j313: [  9  63  47 -18   1]
j579: [ 2  2 63  9 63]
j446: [ 47  47  47  46 -16]
j621: [47  2 72 46 57]
j257: [ 47   2  63   9 -18]
perm: [ 2 46 72 47 57]
j621
dup j446: 
[47]
perm: [-18  47   2  63   9]
j257
perm: [-16  47  47  47  46]
j446
perm: [57 46 72  2 47]
j621
find: [ 47   2  63   9 -18]
j257
find: [ 47  47  47  46 -16]
j446

j835: [-25 -21  -7 -17 -15]
j144: [-25  -7 -17 -21 -16]
j507: [-25 -16 -17  -5 -21]
perm: [-15 -17  -7 -21 -25]
j835
find: [-25 -21  -7 -17 -15]
j835
perm: [-25 -21 -17 -15  -7]
j835
perm: [-16 -21 -17  -7 -25]
j144
perm: [-21 -16 -25  -7 -17]
j144
perm: [-21 -17 -25 -15  -7]
j835

j612: [ 17  14 -26  17]
j296: [  2 -57  28 -62]
j429: [-90 -87 -47  20]
j190: [-34 -65  50   3]
j788: [ 10 -60  14  56]
j597: [ 35  47  35 -16]
dup j612: 
[17]
perm: [ 14  10  56 -60]
j788
perm: [-26  14  17  17]
j612
dup j597: 
[35]

j954: [ 16 -17 -47 -56  19 -35]
j266: [-17 -56  19  16 -48 -35]
j8: [-56 -35  17 -48  19 -17]
find: [ 16 -17 -47 -56  19 -35]
j954
perm: [-48 -35 -17  19 -56  16]
j266
perm: [-35 -17  16 -56 -48  19]
j266

j736: [-60  -1 -53   1]
j260: [-58  36   2 -36]
j153: [ 62 -41 -32 -22]
j829: [ 51 -41 -60  -5]
j145: [  9 -57 -42  79]
j719: [ 35 -58 -36   2]
j251: [ -6 -56  26  27]
j957: [-57   2 -36  35]
j118: [ 79 -57  10 -42]
perm: [  2 -58 -36  36]
j260
perm: [-58 -36   2  35]
j719
perm: [ 79   9 -57 -42]
j145
perm: [-57 -42  10  79]
j118

j106: [ 45  -9  45  17   9   7  31  45 -14  31  33  31  41  45  90   1  45 -47
 -17 -60  17 -31  29  31  20 -26 -15  30]
j705: [-12   5 -53   8   4  20  30  39  -5 -18  28 -33  35 -15  67   8  19 -23
 -14 -55  16  -6 -12  26  22 -27 -12  19]
j28: [ 27 -59   8  14  20 -46  -9  16 -25 -28  41  -6  -6   7  67 -19  72 -53
  29  -6  20 -44  -4   4  -5   3 -11  50]
j406: [ -2 -61   9   2  15 -49 -27   2 -24 -17  46   9 -26  24  41 -16  52 -35
  44  11  24 -21 -17 -12  -3  14 -11  47]
j110: [  8   2  -7   5   2   3   7  11  -4  -4   6  -7   8  -3  21  -1   7 -10
  -5 -16   6  -4   6   8   5  -5  -5  -7]
j545: [-37 -88   4 -12  22 -75 -55 -10 -29 -13  76  24 -56   6  41 -22  55 -28
  86  22  42  -1 -40 -33   3  25 -16  64]
dup j545: 
[22]
perm: [ 64 -16  25   3 -33 -40  -1  42  22  86 -28  55 -22  41   6 -56  24  76
 -13 -29 -10 -55 -75  22 -12   4 -88 -37]
j545
find: [-12   5 -53   8   4  20  30  39  -5 -18  28 -33  35 -15  67   8  19 -23
 -14 -55  16  -6 -12  26  22 -27 -12  19]
j705
find: [-37 -88   4 -12  22 -75 -55 -10 -29 -13  76  24 -56   6  41 -22  55 -28
  86  22  42  -1 -40 -33   3  25 -16  64]
j545
find: [  8   2  -7   5   2   3   7  11  -4  -4   6  -7   8  -3  21  -1   7 -10
  -5 -16   6  -4   6   8   5  -5  -5  -7]
j110

j966: [-22  -6 -90 -14   5  53  13  13   8]
j519: [-13 -22 -32   7 -43  46  15  13 -20]
j931: [-46  67  41   9  -4 -21 -14 -38  36]
j810: [-62   8 -29  30 -20 -63 -20  28 -20]
j267: [ -5  38 -87 -31  13  -9 -15 -57  14]
j72: [-17  34  13  30  14  26   1  70  -7]
j807: [-46  67  41   9  -4 -39  15 -59 -36]
dup j810: 
[-20]
dup j966: 
[13]

j358: [ 24 -50  24 -64 -10 -73  13]
j815: [ -8 -26  54  51  31 -57  18]
j604: [ 19  -4 -15  13  13  -9 -18]
j951: [ 21 -32  47   3 -13   6  -1]
j323: [ -8 -26  54  51  31  -4   2]
j619: [-35  -3  38  -1 -35 -42 -32]
j366: [ 31  54 -26  52  18 -57  -8]
j441: [-26 -26  54 -26  31 -57  -1]
perm: [  2  51  -8  -4  54  31 -26]
j323
dup j358: 
[24]
dup j441: 
[-26]
perm: [-57  18  -8 -26  54  51  31]
j815

j20: [ 26   0 -20 -20   2  15 -60 -45]
j143: [-20   0  25  15 -45 -20 -60   2]
j397: [-98 -11  47 -44 -30  47 -77  12]
j435: [-78 -44  47  47 -98 -30 -11 -11]
dup j397: 
[47]
perm: [-11  12  47 -77 -30 -44 -98  47]
j397
perm: [-11 -30  47 -98  47 -78 -11 -44]
j435
dup j143: 
[-20]
dup j20: 
[-20]
find: [-20   0  25  15 -45 -20 -60   2]
j143
perm: [-45  26   0 -20 -20   2  15 -60]
j20

j467: [ 14  41   9  33  32  44  25 -28  -1   0  -8  27  21  45 -20   7  37  15
 -12 -28]
j674: [ 21 -40   9 -40  -5  18 -30 -45  17   2  -6 -61 -35   2  18   9 -17  22
  14  -4]
j167: [  4 -20  -6 -13 -23  -2 -30 -30 -23 -80  20 -29 -26 -47   8 -18 -23   9
  -5 -32]
j587: [-52   9 -20  28 -35 -20   6  15  12  17 -25  33  15  41 -41  32 -20 -61
  -3  67]
j687: [-19  27   7  -1 -28   0  32  37  14  15  25  41  33  21 -12  44  45 -28
   9  -8]
j60: [ -2  30   0 -40 -83   7  24  37 -10 -51  34  22  29 -32   5  15  39   2
  -1 -91]
dup j467: 
[-28]
find: [ 21 -40   9 -40  -5  18 -30 -45  17   2  -6 -61 -35   2  18   9 -17  22
  14  -4]
j674
find: [  4 -20  -6 -13 -23  -2 -30 -30 -23 -80  20 -29 -26 -47   8 -18 -23   9
  -5 -32]
j167
perm: [-28 -28 -19 -12  -8  -1   0   7   9  14  15  21  25  27  32  33  37  41
  44  45]
j687

j872: [-9 52 29 16 -4 38 35 11 25  3]
j675: [-15   1 -15 -19  -5  -5  -5 -13 -15   5]
j554: [-15 -19   2  -5 -13  -5   5 -13  -9  -5]
j327: [ 7 66 41 28  8 53  8  8  8 29]
dup j327: 
[8]
perm: [-19  -5  -5  -5 -13 -15   5 -15   1 -15]
j675
find: [ 7 66 41 28  8 53  8  8  8 29]
j327
find: [-15 -19   2  -5 -13  -5   5 -13  -9  -5]
j554
find: [-15   1 -15 -19  -5  -5  -5 -13 -15   5]
j675

j342: [ 63  -4  14 -38  15   3  26 -11  11  11 -14 -28 -16  17   5   0   3  24
   6  -5 -27 -19]
j756: [ 22  18   3  35  -6 -19  18 -14  31  31  14  21  -6 -12 -53  35  -4 -15
   3   6  12  11]
j688: [-16  26  10  16   2  16  -1 -18 -26 -26 -15 -21  15 -29 -12  -6  -8   5
   6  -2  31  -6]
j895: [-53  22  -4 -14  11  35  31   3 -15  12   3 -19  18  -7  -6  14   6  18
  21  31 -12  35]
j379: [-82  -4  11 -21  25   9  30  -9  -7  -7 -17 -21 -17  -4   3   5   4  31
  19  -5 -17  -4]
j862: [ -5 -11  13  22 -18  -3   4  19  15 -18 -36   4 -21  12 -22  17  -7   4
   4  22  23  -3]
j193: [ 93  43   6 -27   0   8 -28  18 -14 -14 -11  -7  49   2 -30 -16  -1  17
 -25  -3  36 -11]
j956: [  6  49  -3 -28 -14   2  17 -25  -1 -27  92  36   8   0 -14 -11 -11 -16
 -30  43  18  -7]
j598: [-36   5  12  -3  13 -11  15   4  22  22   4  19 -22  -3  17  -7 -17  12
  23  -5 -18 -21]
perm: [-21 -18  -5  23  12 -17  -7  17  -3 -22  19   4  22  22   4  15 -11  13
  -3  12   5 -36]
j598
find: [ 93  43   6 -27   0   8 -28  18 -14 -14 -11  -7  49   2 -30 -16  -1  17
 -25  -3  36 -11]
j193
perm: [-11  36  -3 -25  17  -1 -16 -30   2  49  -7 -11 -14 -14  18 -28   8   0
 -27   6  43  93]
j193
perm: [-53 -19 -15 -14 -12  -6  -6  -4   3   3   6  11  12  14  18  18  21  22
  31  31  35  35]
j756
find: [-53  22  -4 -14  11  35  31   3 -15  12   3 -19  18  -7  -6  14   6  18
  21  31 -12  35]
j895
perm: [ -7  18  43 -30 -16 -11 -11 -14   0   8  36  92 -27  -1 -25  17   2 -14
 -28  -3  49   6]
j956

j247: [ 30 -16 -31 -11]
j277: [-11 -17 -31  30]
j11: [-11 -31 -31  30]
perm: [ 30 -11 -31 -31]
j11
dup j11: 
[-31]

j39: [ 34  -3   6 -38   9  35  -5  -5 -57  18 -17  33  -4 -16  31 -20 -20   0
 -14 -17  65]
j894: [ 24  38  31  16  19 -57 -49  89  24  14  16  12  10  17  57 -52  19   8
  16 -11   4]
j809: [ 24  16 -11  31  89 -49  24  19  31   8  31 -57  12  10   4 -52  14  39
  17  16  57]
find: [ 24  38  31  16  19 -57 -49  89  24  14  16  12  10  17  57 -52  19   8
  16 -11   4]
j894
perm: [ 57  24  16 -11  31  89 -49  24  19  31   8  31 -57  12  10   4 -52  14
  39  17  16]
j809
find: [ 34  -3   6 -38   9  35  -5  -5 -57  18 -17  33  -4 -16  31 -20 -20   0
 -14 -17  65]
j39

j696: [-10  -5 -11   0  -6  -9  11 -23]
j87: [ -7  -7 -12   7  -7  19   4  30]
j95: [ 40   1  36  29  -1 -10  -4 -45]
j656: [ -6   4  65  21 -20  -8   3 -31]
j680: [ 11  -5  -9 -23   0 -11  -5 -10]
j423: [ 11  44   2 -42   5  -4   6  56]
j6: [-11 -29 -14 -30   6  19   0  51]
j217: [  3 -31  21   4  -7  -6 -20  65]
perm: [-23  11  -9  -6   0 -11  -5 -10]
j696
perm: [ 65 -20  -6  -7   4  21 -31   3]
j217
perm: [ 36 -10  -4   1  40  -1 -45  29]
j95
dup j87: 
[-7]

j556: [ 49 -49 -57  45 -25 -53 -37 -11 -57   4  26  38 -16 -20 -27 -17   7 -30
  -8 -47  19 -43  30 -59 -27   3  41  11  58  -8  51 -21 -50  -3]
j109: [ 16  38 -81 -21 -18  -2 -11  22  19 -20  -8 -25 -15   0   9  13 -10 -38
 -10 -26   3 -12   0 -16  -8  -1  -8  -8   0   5 -16  -6  24  -2]
j632: [ 32  -5 -27  14 -29 -16 -34 -43 -46  33  26  38 -12  10 -16  12  46  28
  15 -16  19  -6  31  -1  -1  14  22  19  19   7 -23 -27  -2  10]
j937: [ 32  -5 -27  14 -29 -16 -34 -43 -46  33  26  38 -12  10 -16  12  46  28
  15 -16  19 -28  41 -46 -14  15  32  20  39  21  -3  59 -31  -3]
j223: [ 32  -5 -27  14 -29 -16 -34 -43 -46  33 -16  38 -12  10 -16  12  46  28
 -37 -20  19 -22  12 -48 -15  -2   6  -1  17  11  19 -52 -37 -21]
j326: [-10 -16  13  38  -1 -10   5  -8  -2  22 -11  -8   9  19  -8   0 -20 -25
 -21 -16 -18 -81   0 -38  -6   3 -15  16  -8  24  -2   0 -11 -26]
j478: [ -8 -53 -16  19  -7 -14   1  32 -31 -38  15  38   7 -54 -55 -51 -27 -44
 -67 -50  19 -17 -22 -53 -21 -21   2 -20  24  -9  88 -49 -37 -15]
j268: [ 45   9 -30  12 -26 -21 -38 -62 -32  43  21  38 -11  33  12  36  48  36
  51   1  19 -24  53 -21  -6  25  33  32  38   0 -36   5 -24   6]
find: [ 16  38 -81 -21 -18  -2 -11  22  19 -20  -8 -25 -15   0   9  13 -10 -38
 -10 -26   3 -12   0 -16  -8  -1  -8  -8   0   5 -16  -6  24  -2]
j109
perm: [-11 -10  22 -20   5   9 -25   0  16 -38  -8  -6  19 -21  -2  -2 -16  38
  -8 -16 -26 -10 -15   0 -18  24  -1   0   3 -81  -8  13 -11  -8]
j326
find: [ 49 -49 -57  45 -25 -53 -37 -11 -57   4  26  38 -16 -20 -27 -17   7 -30
  -8 -47  19 -43  30 -59 -27   3  41  11  58  -8  51 -21 -50  -3]
j556
find: [ 32  -5 -27  14 -29 -16 -34 -43 -46  33 -16  38 -12  10 -16  12  46  28
 -37 -20  19 -22  12 -48 -15  -2   6  -1  17  11  19 -52 -37 -21]
j223
perm: [  9  13 -10 -38 -10 -26   3 -12   0 -16  -8  -1  -8  -8   0   5 -16  -6
  24  -2  16  38 -81 -21 -18  -2 -11  22  19 -20  -8 -25 -15   0]
j109

j221: [-43  21   8  12  56  56]
j57: [-24 -16   8  24  50  45]
j742: [-26 -46   8 -46 -46  -1]
j53: [ -5  18   8  61 -81  37]
j516: [-54  26   8 -14  25  18]
j865: [ -9  31   8  25 -36  53]
j212: [  8  50  45  24 -16 -25]
j492: [69  0  8  7 13 53]
j79: [ -8 -39   8  34 -93 -26]
j473: [ 11 -17   8 -50  27 -14]
j394: [ 42  41   8  13 -22  14]
perm: [-24 -16   8  24  45  50]
j57
dup j742: 
[-46]
find: [ -9  31   8  25 -36  53]
j865
dup j221: 
[56]

j995: [ 55 -49 -49 -49   3  36 -49]
j800: [-58 -38 -83 -73  10  -5  -1]
j590: [ 55 -85 -49 -20  10   9  13]
dup j995: 
[-49]
perm: [-49 -49   3  36 -49  55 -49]
j995

